The same turns and mirrors carry the whole set onto itself and the rows of a family onto each other. Which other rows belong to the same family as each row named below? List them in the order they appear above.
These 16 rows form 4 families of 4 rows each.
misi: [ 19 -33  -7  23  22 -11  12 -61  -1  24 -32 -37  23  -1 -23]
taf: [-14 -29  -8 -14  28   3 -11 -50  13  22   4 -22  16  16 -41]
sopob: [ 15  16   0  30   4  50  27 -10  14 -17 -44  -5 -53  15   6]
rap: [  6  -3  -6  30  19  54  37 -20 -18  -6 -35 -18 -36  -5   8]
nakup: [ 21   4   9  50  20  52  34  -7 -17  -7 -31 -29 -24  14  14]
pinib: [ 40   4  52  28  -6  13 -15 -42  35  -3  33  25 -35   2  19]
Bovin: [ 32  21  63  18   0  16 -11 -25   4   7  30   4 -51   7  27]
fil: [ 32 -49  18  17  33 -32 -39 -24  18 -52   6 -28 -21  -6 -18]
Leto: [ 36 -26  39   2  31 -42 -40 -24  47 -33   1 -38 -31  -7  -3]
topet: [  4 -37  -4   1  32  -3  -4 -59  13  13 -34 -25  27  -9 -29]
doni: [ -2 -22 -13   1  18 -12  -1 -49 -15  19 -36  -8   9  17 -37]
ziv: [ 48 -34  39  19  31 -28 -41 -34  38 -40  -6 -56 -11  10   2]
Fik: [ -2  -6 -23   6  16  52  31 -17   9 -12 -15 -35 -61  13  -5]
tete: [ 40   7  62  33   3   0  -5 -31  15  14  27  -6 -43  22  43]
tor: [ 22  22  41   5  -8  37  -9 -35  27  15  53  -5 -38  10  -2]
Vivu: [ 21 -33  14   5  30 -24 -21  -9  49 -41  34 -43 -42  -5 -20]

Same family as tete: misi, nakup, ziv
Same family as sopob: pinib, fil, doni
Same family as topet: rap, Bovin, Leto

The same turns and mirrors carry the whole set onto itself and the rows of a family onto each other. Which other rows belong to the same family as each row named below? List them in the order they appear above.
These 36 rows form 6 families of 6 rows each.
dige: [  5  17 -39 -54 -41  -1 -14  -8]
lobup: [-33  46  16 -20  27   4 -12  -8]
mav: [-31  -3  -9 -69  37   8 -16 -25]
zira: [  0   9   9 -43 -59  -4 -26 -21]
vetar: [-22  42 -14 -41 -13  -3 -30  11]
pufa: [  6 -10 -38 -44 -35   4 -12   1]
Mil: [  4 -23 -19   3 -16   1  24 -56]
sisi: [-20  23  18 -14  37  17  22 -48]
nanaf: [-34  -9   4   7  14   1  24 -53]
sila: [-41  18   9 -32  25 -29  22 -54]
zenu: [  2  30 -11 -26 -14  -2 -36  17]
Kofil: [ 31 -13  -9 -38  32  20 -15 -29]
gezo: [-26  -4  47 -17   1  14   9 -50]
Deve: [-19  21 -12 -82  20 -10 -27 -35]
pese: [ -6  28 -26 -21 -44 -29 -28 -18]
Kozad: [ 16  -7 -34 -10 -44 -14  -2 -39]
Tumil: [ 20  -5 -36 -46 -30  10  19 -48]
saka: [-14  -1  -2 -41  12   3  36 -73]
lipi: [-27  27  28 -37 -34  -7 -34 -11]
gona: [-11  52  20 -17  21  -9 -25 -11]
nasir: [ -6 -19  -6 -47  42  25 -12 -18]
kazap: [-56  22  12  -2  14 -14  -4 -34]
Fakur: [  7  -4  -7 -28   8  18  38 -68]
rovi: [-43  42  -3 -16 -14 -30 -28 -15]
ripaz: [-40  21  46 -24  -6   2 -15 -26]
foso: [ 18  28 -14 -71  10 -13 -30 -46]
sanu: [-28 -26 -16 -32  11  -9  37 -48]
genag: [ 44  12 -13 -51  16   2 -23 -43]
fipok: [  0 -26 -33 -51 -23   8  25 -44]
topa: [  3 -37 -33 -23 -14  -2  18 -17]
vule: [ 14 -16   4 -34 -52   8  -1 -44]
zela: [ 14  41  -5 -16  -8 -34 -29  -4]
Mipu: [  2 -22  25 -22 -24  17  18 -58]
rusof: [-21  51  13 -24  17 -42 -11 -32]
Loka: [ 24  -4 -30 -15 -23 -15 -14   4]
rurad: [-21  36  25 -24  34  -5  12 -57]

Same family as lobup: dige, vetar, sisi, Tumil, Fakur
Same family as Loka: sila, sanu, topa, zela, rusof
Same family as nanaf: Mil, pese, Kozad, kazap, rovi
Same family as foso: mav, Kofil, Deve, nasir, genag
Same family as gezo: zira, lipi, ripaz, vule, Mipu

The same turns and mirrors carry the whole set onto itself and the rows of a family onto each other. Which other rows belong to the same family as each row named below? List them in the order they appear above.
These 18 rows form 3 families of 6 rows each.
luv: [-18 -19   9 -29 -35 -25  19  63  -9  -4   9 -33 -33  -6  24  28  21  39
  11   0  44  -6  97]
vivek: [ 10  18  16  -7 -47 -18 -23  -5 -12 -21  -5   5   8  -9  51 -26 -23 -18
  14 -46  11  22  96]
dum: [-25   6   4   6 -25 -41 -35 -12 -18 -52 -54  -9   9  22  35 -10  14 -15
  -2 -37  36  24 101]
fizug: [-10  -7  33  -3 -35 -14 -55  38 -19 -23  -2 -23 -49 -10  33 -10 -42 -16
 -15   1   6  19  35]
luf: [-36 -31  12   5   9  14  12  26   7   1   1 -16 -17  -2   0  37  32  51
  36   4  50 -39  75]
dabus: [-29  16  12  -4  -1 -51 -30 -17 -51 -14  10 -44  29 -16   6 -20  26  54
  14 -34  49 -29  72]
Labo: [-28   0  16  22 -16 -27  -5  26  -2   7  44 -23 -16 -25  18  42  31  12
  17  -7  70 -55  45]
pov: [-37  -5  25   9  -5 -38 -53  35 -16 -17 -50  -9 -45  18  30  23   6 -26
 -20  17  27   4  23]
Gan: [  3   7  26  -9  25 -34 -49 -11 -12  56 -18  -6   3 -18  53  23   6  21
   7 -33 -14  24  37]
vufi: [ -7   6 -66 -10  13 -19 -46   2   3  15  13  15 -11  -1  -3  33   1 -19
  34 -27  15 -22  93]
Nuror: [-38 -15  21   0 -14 -20 -42  33 -37 -24 -16  -4 -47 -22  53  11 -34  42
 -22  33  23   1  77]
mun: [-40 -11  10   5  28 -30 -46  21 -45  35 -25 -52  -3 -16 -20 -20  -5  53
  34 -27  -1  -6  51]
gedi: [  9 -31 -39 -35  14 -10 -54  18  16  -6 -14 -10 -17  28 -18  34  33  15
  26 -15  23 -26  49]
gafe: [-21  -8  -6 -23  20 -19 -35  -5 -40   1 -32 -18  27  17  -7  -9  21  72
  30 -11  11 -38  85]
zit: [ -1   1 -38 -26  -1 -56 -73   9 -12 -16   8 -11 -17  -3 -14  -3  24  -9
  20 -24  53 -29  21]
lofu: [-24  26  49  18  15   1 -21 -15 -16  31  19  -2 -13 -31  48  12 -27 -20
   9 -20  -2  13  45]
Toko: [-39  22  45  53  13 -21 -15 -17  -6  24 -25 -16  15   3  45  41  19 -20
  -1 -28  17  -1  62]
kunul: [  2 -25 -20  32 -35  -6 -38   6  33 -24 -16   5 -13 -20  39   4 -10  -5
  31 -55  34  19  95]

Same family as Toko: dum, dabus, Labo, pov, zit
Same family as fizug: vivek, luf, gedi, gafe, lofu

The same turns and mirrors carry the whole set onto itself and the rows of a family onto each other. Which other rows belong to the same family as each row named below? List them in the order they appear above.
These 32 rows form 4 families of 8 rows each.
potar: [-19  12 -71  21 -25 -12 -36   6  33  45   3 -14 -22 -22  13  -1   4]
rul: [ 27 -17 -30  -7  52 -10 -29  25 -32   4  38  -6 -40  20  26  14  22]
Tuded: [ 14  46 -24 -21  20 -40  -4   4  21 -24  19 -43  34  22  12 -24  -7]
bipe: [ 17 -20 -17 -13  63  -4 -14  18 -32 -12  20   0 -39  17  15  -2  16]
nileg: [-35   4 -23  -9  52 -31  -1  12  -2   7 -18 -30 -24 -13 -23  30  10]
kag: [-36   2 -35  17  41 -34 -30  -4  -2   5 -18 -29 -19 -18  -5  40   9]
fofo: [ 31  -9  -6  -9  57   1 -19  18 -42  12  18  -2 -41  20  26  15  18]
gik: [ 24 -22 -23 -21  46 -12 -24  18 -41  -1  31  -8 -30  28  31  18  14]
kir: [ 47  41 -17 -14 -12   8  15  22  34  13 -17 -39  16  38   0  28 -18]
popu: [-15 -10 -24  11  -2   6 -12 -39  24 -12  45 -23  21  42 -12 -29  50]
kod: [  2  36 -22 -18  18 -42  -6  17   8 -32  23 -49  24  32  10 -41  -1]
Zukav: [ 46  47 -18 -15  -8  14  28  26  12  13 -27 -46   9  43  -9  18   2]
tir: [-14 -11 -17   7  18   8 -11 -51  30 -17  46 -11  18  45 -13 -15  24]
fir: [ 17  42 -29  -9   4 -49 -14   5  14 -19  15 -52  34  14  14 -37   9]
gabi: [-28   3 -55  25 -36  -3 -35  11  35  47  -6   1  -9   1  17  10   6]
vosam: [ 29 -23 -13  19 -25  31 -10 -46  20 -17 -30 -10   8  45  -1 -11  -3]
vun: [ 39  42 -18  -6 -25  12  12  27  25  12 -40 -27  16  29  -8  26   4]
gemi: [-35  -5 -31  -1  29 -37 -18  -5 -11  19 -15 -31 -20 -11 -13  47  12]
gor: [  9 -11 -59  18  -8  24 -43  35 -16 -12  25 -10 -10  26  58  13  -3]
sig: [ 41 -19  -6  15 -23  34  -4 -17  11   3 -30  14   2  52 -11  -3   4]
zagik: [ 27  43 -21 -15  23 -50   1  -1  19 -18   4 -44  31  31  10 -29   0]
ladiv: [ 10   5 -41  25 -22  21 -42  45   2  -4  16  -7  -7  16  65   0  -4]
zosi: [ 29 -27  -7  18 -18  30  -7 -37  25  -4 -20   1   2  53 -13   2 -12]
bel: [-12 -12 -17  16  20   9   4 -44  24 -11  30 -26  25  55 -14 -11  36]
mudap: [ 28 -24  -9  19 -10  27  -5 -38   2   4 -41  -9  -3  49 -18  -6   3]
gesul: [-14   9 -64  11 -24 -12 -39  -6  16  49 -13  -4 -29 -13   8  16  -3]
Tofi: [-30 -14 -26   3  12  -7  -4 -33  24  -9  44 -23   9  41 -25 -37  29]
suf: [-22   1 -77  11 -29 -17 -35   1  19  42  -8  -2  -9  -4   9  22   0]
gezab: [ 51  45 -31 -20 -20  16  22  19  33  12  -8 -47  15  37   1  15   5]
veror: [  4   6 -45  23  -7  42 -42  31 -21  -8  16 -15 -19  20  53  21   0]
sori: [-31   5 -12   9  42 -22 -17  -7  -6  20 -30 -26 -21 -12 -16  39  14]
kosa: [  8  -1 -49  33  -8  31 -49  38  -2 -15  28 -21 -12   8  60  -8   2]

Same family as tir: Tuded, gik, kir, gemi, gor, zosi, suf
Same family as vosam: rul, kag, zagik, bel, gesul, gezab, veror

The same turns and mirrors carry the whole set onto itself and the rows of a family onto each other. Which other rows belong to the same family as each row named below? List them in the order they appear above.
These 32 rows form 4 families of 8 rows each.
zuvo: [ 30   1  36   3 -38 -44  -7   4  -6 -30]
Lufo: [-18   9 -23  13  35 -51  -4  -3  18 -13]
tane: [ -2  -1 -20  -3  15  40   2  12 -40 -17]
zoti: [  6 -12  -1   7  17  46  -3  17 -30  -8]
veb: [ 12 -15  37  -2 -17  -3 -24  33   2  28]
gil: [-30  13  10  23  16 -14 -13  -2 -41 -38]
toru: [ 20 -12  27 -10 -14   6   4  32   9  38]
migol: [-16  -8   3  11  34  28  -1  11 -39  -7]
Rorav: [ 38  29  -2 -41 -29  -4   2 -34 -18 -26]
ruk: [ -9  17 -35   2  16 -50  11   2  29   7]
sezol: [ 36 -25 -26   1  38  -7  22 -14   3 -28]
vomu: [ 40  23  -2 -44   3   0   4 -49  -9 -17]
Vil: [-34  34 -11  14  -6  -9 -12   4 -36 -34]
mab: [ 31 -14 -31  -7  49 -12   2 -24  15 -11]
gab: [ -1  52   0 -37   4  -9  -3 -34   9  24]
golu: [ 16 -22  10  -7 -20  -3   3  46   4  25]
mezer: [-22  24 -20  19  25 -44   6  -4  23   3]
rak: [ 18 -10  32 -19 -17 -15 -13  30  15  35]
teto: [ 45  18  20 -43  -9  -8   7 -45 -10  -6]
nebul: [ 50  23   2 -27 -11  -7   3 -46  -7 -31]
Kino: [ 29 -15  41   2 -30 -28 -27  16 -11 -22]
vopoz: [ -4  18 -25   7  35 -45 -10 -25  26  -4]
Zup: [-28  31  10  27  -9 -15 -19   3 -27 -35]
kipo: [-26  19  19  12  -4  -7 -22   5 -42 -40]
bet: [  2  48  -4 -37 -21   7   1 -14   3  32]
fami: [  2  48   1 -24  -2   3  -1 -21  18  37]
gibo: [  9  43  21 -36  -9 -14   1 -32   7  33]
Togif: [ 19 -12  18   3 -40 -47  -8  25  -7 -27]
mukos: [ 38 -14  37 -14 -31 -40 -14   9   0 -20]
Komiz: [ 20 -26 -30  -2  50 -13   8  -3   7 -17]
Lov: [-13  -5  11  -3  16  39 -11  21 -40  -4]
murif: [ 37 -21 -39 -11  23 -23  21  -6  11 -21]

Same family as Rorav: tane, ruk, Vil, golu, bet, Togif, murif
Same family as toru: zuvo, zoti, sezol, mezer, nebul, Zup, fami
Same family as rak: Lufo, vomu, gab, kipo, mukos, Komiz, Lov

The same turns and mirrors carry the whole set onto itself and the rows of a family onto each other. Which other rows belong to the same family as each row named below? List them in the order they appear above.
These 30 rows form 5 families of 6 rows each.
Dem: [ 12 -46  -5  11  31  39 -59  -1 -35  55   5]
Lilep: [ -2 -32 -13  10  37  33 -76 -23 -26  66  -9]
tozug: [ -6 -49 -12  10  43   8 -48   8 -26 -26  25]
Tomuf: [-12 -44  -1 -21  51  22 -70  -1 -58  53  -6]
dopa: [-16   9  -4 -39  71 -11 -33 -39 -13 -22  -4]
leb: [ 19 -25 -22   6  19  -9 -29 -42  -4  63 -10]
zakad: [-25  -6   0 -30  67 -32 -36 -29 -17 -26  -1]
dula: [  2 -28 -28  -1  34 -13 -18 -57 -24  53 -38]
leri: [-32 -32  12 -22  47 -12 -46  20 -31 -13  30]
Zafem: [ 12 -41  -1 -12  41 -24 -14 -39 -32  58 -22]
kugug: [-14 -24  11 -20  37   3 -27  27 -34  -8  41]
tiv: [-41  14  24 -15  60  58 -32 -37 -30  29 -17]
Zol: [-16  -6  25  -8  14  20  29 -12 -21  40  14]
dega: [-22   0 -28 -17  66  -8 -67 -29  -7 -25  -6]
Fud: [-29  11   4   5  -2   5   8 -28   6  24  13]
nosag: [ 28 -15 -21   0  40  -4 -26 -58  -7  49 -24]
rop: [-14 -51 -10   5  24  -5 -17   8 -31 -19  27]
gem: [-59  15   5  15  37  49 -30 -45  -6   9 -15]
Bofa: [-12   7  11  11  17  22  26 -26   2  16  13]
Kas: [-34  14  18  14  52  70 -34 -24 -10  15  -3]
gekoz: [  9 -26 -17 -28  35 -32 -14 -40 -28  48 -18]
Pomab: [-20   3  38  -5  24  25  12  -9  -8  39  19]
Momov: [-38  24  36 -11  59  45 -25 -38  -9  30  -9]
Dava: [-56  15  10   5  35  56 -52 -23 -12  22  -2]
Lafu: [  0 -24 -27   0  64 -14 -39 -40  -5 -35  -3]
zov: [-12 -31 -18  -3  26 -17 -39  22 -17  -9  36]
lagib: [-15 -53 -12  15  31  28 -51  -5 -49  60  -8]
gife: [-26 -19 -21  -8  68   0 -50 -44 -24 -30 -14]
nesa: [ -5 -49   9 -11  57  17 -57 -17 -51  62 -21]
Dubo: [-48  -6  10  20   1  27   7 -16  -3  17  17]

Same family as gekoz: Tomuf, dopa, kugug, tiv, Zol
Same family as gem: Lilep, tozug, leb, Lafu, Dubo
Same family as dula: dega, Bofa, Kas, zov, lagib

